-3 1 11
-26 8 3
-87 4 16
-18 3 -1
-42 2 3
->
-26 8 3
-87 4 16

-40 -75 -64
76 30 -94
63 27 -72
-8 -11 -7
->
76 30 -94
63 27 -72

-38 81 -7 6
-46 -91 -90 62
50 -64 88 12
->
-46 -91 -90
50 -64 88

72 4 1 6 43
18 72 23 -2 -3
0 2 49 59 6
17 74 23 2 7
->
18 72 23
0 2 49

15 19 -7
-15 -6 -7
51 -19 -12
-82 -11 18
-62 11 12
->
-15 -6 -7
51 -19 -12

41 -47 -57 -10
11 71 -9 27
-44 30 58 4
->
11 71 -9
-44 30 58

16 -8 84 8 7
-26 5 -35 -34 -12
-20 0 -94 1 -12
12 -20 37 -7 8
->
-26 5 -35
-20 0 -94

19 -55 -45
13 55 47
-92 -31 -17
-45 -6 1
->
13 55 47
-92 -31 -17
---
20 -17 -7
80 -5 -68
->
-7 20 -17
-68 80 -5

4 4 -17 -23 4 4 -22 -8 -14 -8 -13
-4 -18 -27 -35 -18 -17 -3 44 42 47 22
0 -2 -19 -25 -1 -2 -25 -9 -16 -9 -14
-33 -34 -56 -33 -34 -34 9 18 -5 -8 32
3 1 41 18 0 0 -45 -52 -36 -24 -62
-70 -61 9 61 -62 -61 66 -8 -12 -37 42
26 3 4 -41 2 4 -36 41 60 78 -14
->
-13 4 4 -17 -23 4 4 -22 -8 -14 -8
22 -4 -18 -27 -35 -18 -17 -3 44 42 47
-14 0 -2 -19 -25 -1 -2 -25 -9 -16 -9
32 -33 -34 -56 -33 -34 -34 9 18 -5 -8
-62 3 1 41 18 0 0 -45 -52 -36 -24
42 -70 -61 9 61 -62 -61 66 -8 -12 -37
-14 26 3 4 -41 2 4 -36 41 60 78

17 21 4 39 -22 -75 13
-19 -11 6 3 -29 -21 0
20 6 -12 16 -37 23 31
36 -5 15 24 -3 -82 -18
-10 1 15 16 -43 50 13
41 3 -4 18 15 43 23
-2 1 -23 14 32 -7 16
-13 9 -10 25 0 40 -11
->
13 17 21 4 39 -22 -75
0 -19 -11 6 3 -29 -21
31 20 6 -12 16 -37 23
-18 36 -5 15 24 -3 -82
13 -10 1 15 16 -43 50
23 41 3 -4 18 15 43
16 -2 1 -23 14 32 -7
-11 -13 9 -10 25 0 40

37 -52 -26 59 1 -44 -23
8 -31 28 -15 -22 -70 38
80 -58 18 -56 3 32 -12
94 2 -32 -5 -31 -86 79
23 2 -42 -53 11 43 58
-3 -67 53 -44 -4 90 -84
75 7 89 -22 46 -25 -48
->
-23 37 -52 -26 59 1 -44
38 8 -31 28 -15 -22 -70
-12 80 -58 18 -56 3 32
79 94 2 -32 -5 -31 -86
58 23 2 -42 -53 11 43
-84 -3 -67 53 -44 -4 90
-48 75 7 89 -22 46 -25

7 92 -6 -28 59 3 -30 18 -18 -17
36 45 68 89 54 -17 -21 15 32 0
->
-17 7 92 -6 -28 59 3 -30 18 -18
0 36 45 68 89 54 -17 -21 15 32

3 -24 3 -26 0 -2 -73 -53 -36 2 -74 28 -30 3 -7
-12 -41 55 18 -8 -12 17 -16 -32 18 -29 -42 -57 -8 8
-9 11 0 53 20 40 -7 -32 30 -10 11 30 59 5 13
14 28 -6 -13 -4 2 26 52 -38 -11 -52 -10 53 0 -9
-21 -26 -6 -59 13 29 58 -80 47 -36 9 -36 -39 4 -6
12 6 61 47 -34 29 45 -71 -25 -25 -85 18 5 -2 1
->
-7 3 -24 3 -26 0 -2 -73 -53 -36 2 -74 28 -30 3
8 -12 -41 55 18 -8 -12 17 -16 -32 18 -29 -42 -57 -8
13 -9 11 0 53 20 40 -7 -32 30 -10 11 30 59 5
-9 14 28 -6 -13 -4 2 26 52 -38 -11 -52 -10 53 0
-6 -21 -26 -6 -59 13 29 58 -80 47 -36 9 -36 -39 4
1 12 6 61 47 -34 29 45 -71 -25 -25 -85 18 5 -2

25 75 22 -24 10 58 -23
43 -9 76 -39 -44 -17 -12
-75 -78 -32 -8 30 -51 -14
-7 12 -4 33 -1 37 20
-14 34 -5 4 28 -30 -61
18 6 -45 6 -2 4 54
->
-23 25 75 22 -24 10 58
-12 43 -9 76 -39 -44 -17
-14 -75 -78 -32 -8 30 -51
20 -7 12 -4 33 -1 37
-61 -14 34 -5 4 28 -30
54 18 6 -45 6 -2 4
---
-3 -19 28 43 22 8 20 -18 32
-18 -22 4 21 16 8 9 -16 23
8 30 -26 -70 -41 -34 -2 35 -64
->
-18 -22 4 21 16 8 9 -16 23
-3 -19 28 43 22 8 20 -18 32
8 30 -26 -70 -41 -34 -2 35 -64

-10 93 27 19 8 35 47 5 21 -9
-6 97 30 22 6 34 54 5 21 -14
-43 4 -12 -34 33 31 -43 -10 3 37
->
-43 4 -12 -34 33 31 -43 -10 3 37
-10 93 27 19 8 35 47 5 21 -9
-6 97 30 22 6 34 54 5 21 -14

-7 15 -9 8 -3 18 -5 15
-13 7 -77 -60 18 -19 9 -64
->
-13 7 -77 -60 18 -19 9 -64
-7 15 -9 8 -3 18 -5 15

-55 -35 -19 -45
25 78 91 -35
-23 -16 -5 -18
14 72 82 -30
-48 -31 -8 -48
->
-55 -35 -19 -45
-48 -31 -8 -48
-23 -16 -5 -18
14 72 82 -30
25 78 91 -35

34 8 18 30 28 -10 33 14
-86 -32 -53 -92 -70 10 -82 -56
->
-86 -32 -53 -92 -70 10 -82 -56
34 8 18 30 28 -10 33 14

12 4 14 15 1 1 -3
-11 2 4 -1 -4 -2 -7
-46 -42 -82 -75 -4 -2 -12
-27 -26 -65 -57 4 3 9
->
-46 -42 -82 -75 -4 -2 -12
-27 -26 -65 -57 4 3 9
-11 2 4 -1 -4 -2 -7
12 4 14 15 1 1 -3
